Here are some points, one per row:
[-0.5 -1.7 -1.4 -0.2 -0.1 -1.0  0.4  1.3  1.3 -0.3  0.3  0.1 -1.6  0.9
  0.3  0.4 -0.6 -0.9 -2.3 -0.4 -0.4  2.2  0.6 -1.0]
[-0.8 -0.6  1.5 -0.9  1.4 -0.8 -1.3  1.7 -0.7 -2.2 -0.7  0.3 -0.9 -0.4
  0.2  0.3  1.5 -0.4  1.3 -1.1  0.3  0.1  0.1  0.2]
[-0.6  0.2  0.7 -1.2  0.4 -1.4  0.8 -0.4  0.2 -0.2  0.8  0.6  0.6 -0.8
  0.6  0.4  0.2  0.5  1.2 -0.9  1.7  0.3  1.2  1.8]
[ 0.5  0.1  0.0 -0.9 -1.1 -0.3 -1.7 -0.1 -1.0  0.3  1.4  0.0  0.8 -0.9
  0.1 -1.0  0.0 -1.3  1.1  1.4 -0.4  0.7 -0.2  2.9]
[-0.8  0.8 -1.3 -1.7  0.3 -0.4  0.0  0.9  2.0 -1.5 -1.2 -0.3 -0.3 -1.3
 -0.4  0.2 -2.0  1.3  0.7 -0.1  0.1 -1.3  0.9  1.3]
[-0.8  0.8 -1.1  1.1  1.7  0.1 -1.4  0.3 -0.5  1.2  1.0  0.4  0.3  0.5
  2.4  2.2  1.0  0.4 -0.3 -0.5 -1.3 -0.2 -0.8 -0.1]
[-0.6  0.4  0.5  0.4  0.0 -0.5  1.2 -0.9  0.8 -0.2 -0.3 -0.7  0.6  0.2
 -1.2 -0.9 -2.1  0.5 -1.4 -1.3 -0.4  0.2 -1.7 -0.1]
[ 0.9  1.2 -1.4  0.7  0.1 -0.6  0.6 -0.8  0.2  0.2  1.6 -0.4  0.0  2.3
 -0.1  0.8  0.8  0.9  0.7  1.0 -0.1  1.3  1.2 -0.2]
[ 0.3  0.4 -0.1  1.8  0.8  2.1  0.0 -0.3  1.1 -0.9 -1.8  0.0  2.1 -1.0
  0.5  0.3  0.9 -1.5  0.2 -0.8  0.1 -1.3 -0.1 -0.3]
[-0.2  0.0  0.9  0.1 -0.2  1.3  0.6 -0.6  0.9  2.1 -0.1  0.8 -1.0 -0.9
  2.7 -0.7  0.4  2.1  0.0 -0.8  0.1 -0.2  0.7 -1.4]
[ 1.1  0.6  0.0  1.4 -0.5 -2.0 -0.9 -0.1 -0.1 -1.6  0.4 -0.1 -1.7 -0.9
  1.0 -0.5 -0.5 -0.7 -0.1 -1.1 -0.7 -1.8  0.7 -0.8]
[-0.4  0.8  1.5 -0.2 -0.8  0.9 -0.4 -1.1  0.7  0.2 -0.4 -2.0 -0.9  0.8
  1.2 -1.1  0.6 -0.3 -0.3  0.4  0.2 -1.2  1.0  1.3]
[ 1.1  0.4  0.4 -0.9  0.9  0.7 -1.4 -0.4  0.1 -0.9  0.1 -1.3  1.7  1.0
 -0.4 -0.4 -2.0  2.0 -1.6 -0.2 -1.2  0.0  0.0 -0.1]
[-0.6  0.0 -0.6 -0.7  0.5  0.7 -1.7 -0.2  1.0  2.0  1.8  0.4  0.0 -0.6
 -2.3 -1.3  1.9 -0.7 -0.7  0.5  0.6 -0.7  0.2 -1.4]
[-0.3  0.2  0.3  1.3  0.5 -0.3  1.3  0.2  1.5  1.0 -0.7  2.3 -0.9 -0.4
 -1.3 -1.3  1.6 -0.7 -0.5 -0.2 -1.1  1.0  0.7  0.3]
[ 0.0 -0.5 -0.1 -0.6  1.4  0.6 -1.3 -0.2  0.0  1.1  0.7  0.3 -0.7 -0.1
 -2.1 -0.7 -0.1 -1.2 -0.7 -1.1  2.6 -1.8 -0.4 -0.3]
[ 0.3  0.4  1.9  1.9  0.2 -0.4  1.1  1.4 -1.1 -1.1  2.2 -0.8  0.8 -0.7
 -0.2 -0.9  0.3 -0.1 -0.1 -0.4  0.4  0.0  1.1  1.2]
[ 1.8  1.2  2.4  0.1 -0.6  0.2 -2.1  2.2 -0.5  1.2 -1.9  1.2  0.5 -1.8
 -0.8  0.7 -1.3 -1.3 -0.8 -0.3  0.8  1.4  2.2  0.3]
[ 0.6  1.0 -1.6 -0.4 -0.3  0.9  0.3 -0.8 -0.8 -1.4  1.3  1.9 -1.0  0.3
 -0.7 -0.5 -0.9 -1.2  0.5 -1.4  0.9  1.6  0.0  0.0]
[-0.2  0.9  0.1 -1.3 -0.7 -1.6  1.5 -1.0 -1.9  0.5 -0.5 -0.2 -0.4  1.1
 -0.4 -0.9  0.7 -0.1 -2.6 -0.1  1.1 -2.2  0.0  0.4]
[ 1.1  0.6 -0.3  0.9  0.3  2.6  0.1  0.7 -0.3 -1.5 -0.4 -1.2 -0.2  1.7
  0.3  0.4  0.0  1.3 -0.7  1.7  0.4 -1.7  0.5  1.1]
[-1.0 -1.0  0.4  1.7  0.1  0.8 -0.5 -1.0 -0.8  0.3  0.1  0.9 -2.4 -0.7
 -1.5  1.6  0.3  0.7  0.1  1.2  0.1 -0.6  1.0  0.3]
[ 1.2  0.1  0.8  0.4 -0.1  0.2 -0.3 -0.3 -0.2 -1.2  0.2 -0.3  0.4  0.7
 -1.7 -0.1  0.4  3.1 -0.4  0.3  0.2  0.3 -1.0 -0.3]
[-0.3 -0.2 -0.6  1.0 -0.4 -1.3 -0.5  0.2 -1.4  1.0 -0.5 -3.3 -0.2 -2.4
 -0.7  0.1  1.1 -0.6  0.5  0.3 -2.1  0.5 -0.7  0.0]
[-0.3 -1.0  0.2 -0.4  0.2  0.7  0.8  1.2 -1.4  1.2 -1.1 -0.7  0.6  1.1
 -0.3 -0.8  0.5  0.0  1.9 -0.7  0.7  1.6 -1.6 -0.3]
[-1.8 -0.9  0.8 -0.7 -0.4  0.7  0.9 -0.1  1.7 -1.9  0.1  0.4 -0.9 -0.4
 -2.1  2.0  0.4 -0.8 -0.4  0.0 -0.6  1.0 -1.2  1.0]
[ 1.6 -1.2 -1.4  0.8 -0.4  0.6  0.3  0.2 -1.2  1.3 -0.1  0.2 -0.2  0.1
  0.8  0.7  1.3  0.0 -2.3 -0.7 -0.1 -0.6 -2.7  1.7]
[-0.3  1.1 -0.6  0.4  2.2 -0.6  1.6 -1.0 -0.9  0.1 -1.4  0.2 -0.3 -1.4
  1.3 -0.8 -0.4  0.1 -0.5  1.0  0.3  2.0  0.3 -0.2]
[-1.3  3.1  0.7 -0.4 -0.1 -0.4 -0.4 -0.9 -1.2  0.3  1.0 -0.5 -1.1 -1.0
  0.4  1.4 -1.4  0.1  0.7 -0.3  0.3  0.5 -0.6 -1.1]
[ 0.6  0.0 -0.1  0.3 -0.3  0.6 -1.5  1.2  1.1 -0.3  0.2 -0.6  0.2  0.5
  1.3 -0.8 -0.6  1.5 -1.0  2.4 -0.2  0.5 -2.4  0.9]
[ 0.5  0.1 -0.3 -0.9  1.2  1.6  1.7 -0.1 -0.8  1.5 -0.7  0.7 -0.2  0.3
  0.7  0.9 -0.4 -0.4  1.2  1.1 -0.4 -1.0 -1.0 -0.8]
[ 0.2  0.8 -0.6  1.2 -2.1 -1.4 -0.1  0.4  1.3 -0.2 -0.3 -0.4  1.2  0.3
  0.1  0.5 -0.1 -0.5  0.3  2.2  2.3 -0.3 -0.6 -1.7]
[-0.5 -1.6  0.4  0.3  0.2 -0.8  0.8 -0.6 -0.1 -0.4  0.4  0.7 -0.2  1.7
  1.3 -0.4 -0.4 -0.8  0.6  2.2  0.6 -0.3 -0.6 -1.1]
[-0.3  0.2 -0.7 -1.4 -1.4  0.3 -0.6 -0.1  0.2 -2.6 -1.3 -0.4 -0.5 -0.4
 -1.1 -1.0  1.0  0.1  0.0 -0.2  1.3  1.4  0.6 -0.7]
Along one direction, these points spread out more than along any other. Take the direction at right angles to it along which they spread out most. Go by this last direction. Where along it does each point below lie, from 0 to 99? The average is 50, and the first point in the table lies past the average. One standard deviation of the points above along it is 16.
[ 0.2  0.4 -0.2  0.3 -1.5  1.7  2.0  1.8 -0.2  0.4 -0.2 -0.6  0.1  1.2
  0.6  0.1  0.4  0.5  1.4 -1.7 -2.2  0.4 -0.6  0.1] 54
[-0.5  0.2  0.3  0.2  1.4 -0.6 -0.5  0.2 -1.1 -0.2 -0.8  0.4  1.2  1.2
  0.0 -0.6  0.2  1.0  1.5  0.1 -2.1  0.0  0.6 -1.0] 51
[ 1.5 -0.6  0.1 -2.0 -0.7 -0.7  0.6 -0.8  0.1  0.2 -1.1  1.0  1.8 -1.1
  0.5  1.7  1.9  0.1 -0.4  0.0 -0.9 -1.1  0.7 -1.1] 58
[-0.7 -2.5 -0.4 -0.3 -0.4  0.5  0.7 -0.8 -1.2  0.7  0.6  0.1  0.6 -1.2
  1.4 -0.4  0.0  0.3  0.4  0.5  0.2  0.4  0.9 -1.0] 67
[-2.6 -0.4 -0.9 -0.1 -0.7 -0.5  0.2  0.7 -0.2  1.0 -0.1 -0.8  1.3  1.1
  0.4  1.1 -0.1  0.3 -1.2 -0.8  0.7  0.1  0.5  0.7] 53
[ 0.6 -1.9 -1.6  0.3 -1.7  0.5  0.1 -0.5  0.2  0.2  0.0 -0.2  0.4  0.0
 -1.3 -0.1 -2.0  0.9  0.6 -0.3  0.1 -1.0  0.3 -1.0] 41
[-0.3 -0.9  0.3  1.2  0.8 -1.5 -1.8 -1.7  0.9  1.2 -1.1  0.6 -1.1  0.9
 -0.5  0.4  0.2 -0.4  1.6 -1.9 -0.3 -0.1 -0.5  1.0] 67
[-1.9 -0.2  0.5 -0.3 -0.8 -0.6 -0.4 -0.1 -1.1 -0.7  0.3  2.0  0.7  0.6
  0.4 -1.1 -1.3 -1.3 -0.1  0.4 -1.9 -0.7  0.0 -0.1] 53
[ 1.9  0.0  0.8 -1.3 -0.1  0.4  0.0 -1.6  2.5 -0.8  1.0 -0.4  0.0 -0.8
  1.1 -0.1  1.0 -1.3  1.7  0.2  1.0  0.8  0.1 -1.2] 50
[ 1.5 -0.9 -0.2 -0.9  0.9 -1.5  1.3  1.9  0.6  1.1  1.2 -0.4  0.6  0.8
 -0.7  0.5 -2.1 -1.1 -0.1  0.7 -0.6 -0.3  0.3  0.7] 47
